One turn moves every row onto another: examples first, then more rows asked
j653: [ 1.92  0.90 -0.40 -0.73 -1.32  0.98  1.11 -0.47  0.02  0.04  1.32  0.47
 -2.35  0.17 -1.10  0.25  1.38  2.26  0.92  0.15  0.58]
j36: [ 0.69  0.61 -0.90  1.19 -0.24  1.53  1.30  0.93  0.76 -0.43  1.30 -0.53
  0.60 -0.07  1.60  1.64  3.76  3.34  3.26  0.31  0.44]
j160: [ 2.59  1.80 -0.40 -0.83  2.07 -0.05  1.12  3.31 -2.94 -1.20  0.10 -0.85
 -0.80 -1.61  1.78 -0.43  1.64  3.79  1.79  0.78  1.63]
j139: [ 0.97  0.77 -1.90  1.06  0.42  2.63  1.68  2.40 -0.19 -0.31  0.89 -1.65
  1.69 -0.62  1.88  1.30  3.56  2.09  2.80  0.35  0.11]
j351: [ 2.32  0.46 -0.04 -0.91  1.21  1.89  2.60  4.16 -2.80 -1.16  1.05 -1.43
 -1.67 -0.57  1.33 -1.00  2.42  3.54  1.24 -1.61  0.27]
j327: [ 1.82  1.03 -0.32 -1.32  1.19  2.31  2.34  0.80 -0.17 -1.72  0.98  0.65
 -2.61  0.67  1.57  0.82  2.45  4.49  1.31 -0.30  1.71]
j848: [ 2.33 -1.05 -0.13  0.41  1.04  0.79  1.16  1.63 -1.01 -2.57  0.40 -0.53
 -0.10  1.09  0.24 -1.13  4.71 -0.19  2.83  1.66  0.02]
j679: [ 1.57  1.49 -0.57 -0.56  1.24  1.38  1.24  0.17 -0.73  0.47  0.60 -2.31
 -0.08 -0.67  0.78 -1.76  2.82  1.68  3.95  1.95 -1.47]
j167: [ 2.29 -0.73 -0.32  0.23  1.08  0.97  0.85  1.75 -0.77 -2.23  0.54 -0.76
 -0.09  1.26 -0.18 -1.55  4.33 -0.41  3.09  1.87  0.34]
j582: [ 1.30  0.21  0.20  0.06  0.03  1.19  1.66  3.36 -2.44 -0.83  3.15 -1.16
 -2.42 -0.76  1.69 -1.18  0.62  2.39  1.73  1.13  0.03]
j962: [ 0.45  0.23  0.19 -0.63 -0.03  1.03  0.74  1.01 -0.18 -2.37  0.02  0.73
 -0.07  0.21 -1.61 -1.52  2.93  0.06  0.47  0.06  0.75]
j71: [ 3.08  2.79 -0.04 -0.48  1.19  0.92  1.86  1.11 -1.82 -1.25 -0.61 -1.03
 -0.58 -1.57  2.73 -1.50  1.21  3.05  3.24  0.92  1.36]
j80: [ 0.42  0.10  0.19 -0.50 -0.08  0.77  0.90  1.03  0.09 -2.94  0.10  0.89
 -0.01 -0.26 -1.18 -1.49  3.08  0.44  0.63  0.34  0.96]
j347: [ 1.57  1.19 -0.91 -1.30  0.59  1.50 -0.04  2.27 -1.06 -0.59  1.31 -0.94
  0.49  1.27 -0.43  0.05  4.46  0.24  2.92 -1.52  1.83]
j69: [ 0.59  1.22  1.75 -1.95  0.92  1.98  1.35  3.38 -3.21 -0.50  0.62 -0.93
 -0.81  0.49  2.47 -0.54  3.67  1.58  1.41  1.45 -0.12]
j306: [ 1.29  1.47 -1.44 -0.66  2.11  1.91  1.09  1.33 -3.42  0.03  0.04  0.09
 -2.08 -1.00 -0.09 -1.06  0.71  1.31  2.20 -1.51  0.14]
j380: [ 1.27 -0.67 -1.37  0.45  0.92  0.38  1.72 -0.67 -0.69 -1.40  0.95 -0.98
  0.12  0.53  0.27 -1.24  1.52  0.51  0.95  1.34 -1.12]
j97: [-0.11  1.03 -1.60 -1.27 -0.03  0.48  1.06  3.63 -2.98 -0.90  1.27  0.42
 -0.34 -0.53  1.12  0.89  2.25  2.58  0.58  1.01  1.90]
j389: [ 0.65  1.43  1.60  0.31  0.37  1.62  0.47 -0.60 -2.19  0.14  0.54  0.67
 -0.26 -0.79  0.86  0.81  3.20  1.55  3.14 -1.33 -0.82]
j530: [ 1.33 -0.59 -0.89  0.50  0.79  0.04  2.02 -0.69 -1.05 -1.94  0.95 -0.83
  0.25 -0.05  0.72 -1.45  1.69  0.41  0.67  0.89 -1.07]
j362: [ 2.65  1.24  0.68 -0.19 -0.59  3.13  2.10  1.05 -1.61 -1.65  3.12  0.53
 -0.99 -0.29  0.16  0.32  2.46  0.72  3.21 -0.14  2.53]
j689: [ 1.00  1.97  1.84  0.34  0.94  1.92  0.00 -0.07 -1.46  0.09 -0.12  0.52
 -0.87 -1.76  1.01  0.83  1.91  1.75  2.19  0.53 -1.13]
j236: [ 1.99  1.29  0.66 -2.52  2.11  1.71  2.65  2.04 -2.72 -1.39  1.13 -0.14
 -1.69  0.19  1.74  0.14  2.80  4.17  0.59  0.85  1.34]
j117: [ 2.78  2.78 -0.99 -1.67  0.19  2.39  2.31  2.32 -1.00 -0.75 -0.84 -0.49
 -1.03  0.05  0.86 -1.10  2.15  1.53  2.13  1.56  3.38]
j446: [ 2.23  1.80  0.80  0.25 -1.45  2.15  2.12  0.32 -0.89 -1.02  2.45 -0.16
  0.19 -0.82  0.82 -0.86  2.48  1.28  4.38 -0.25  2.09]
j118: [ 1.96  1.07 -0.97 -0.56  1.60  2.30  1.66  2.89 -3.12 -1.13 -0.33 -0.54
 -0.87 -0.09  1.20 -0.19  3.57  2.41  3.02 -3.26  0.23]
j140: [ 1.76  0.34 -1.00 -0.49  2.84  2.70  1.18  2.32  0.16  0.10  0.48 -1.42
 -2.36  1.81  1.93  0.57  2.74  2.90  1.73  0.39  0.10]

j582 -> j69
j36 -> j446
Where do these go?
j530 -> j848
j139 -> j362
j160 -> j351
j380 -> j167
j71 -> j118
j117 -> j306
j347 -> j653

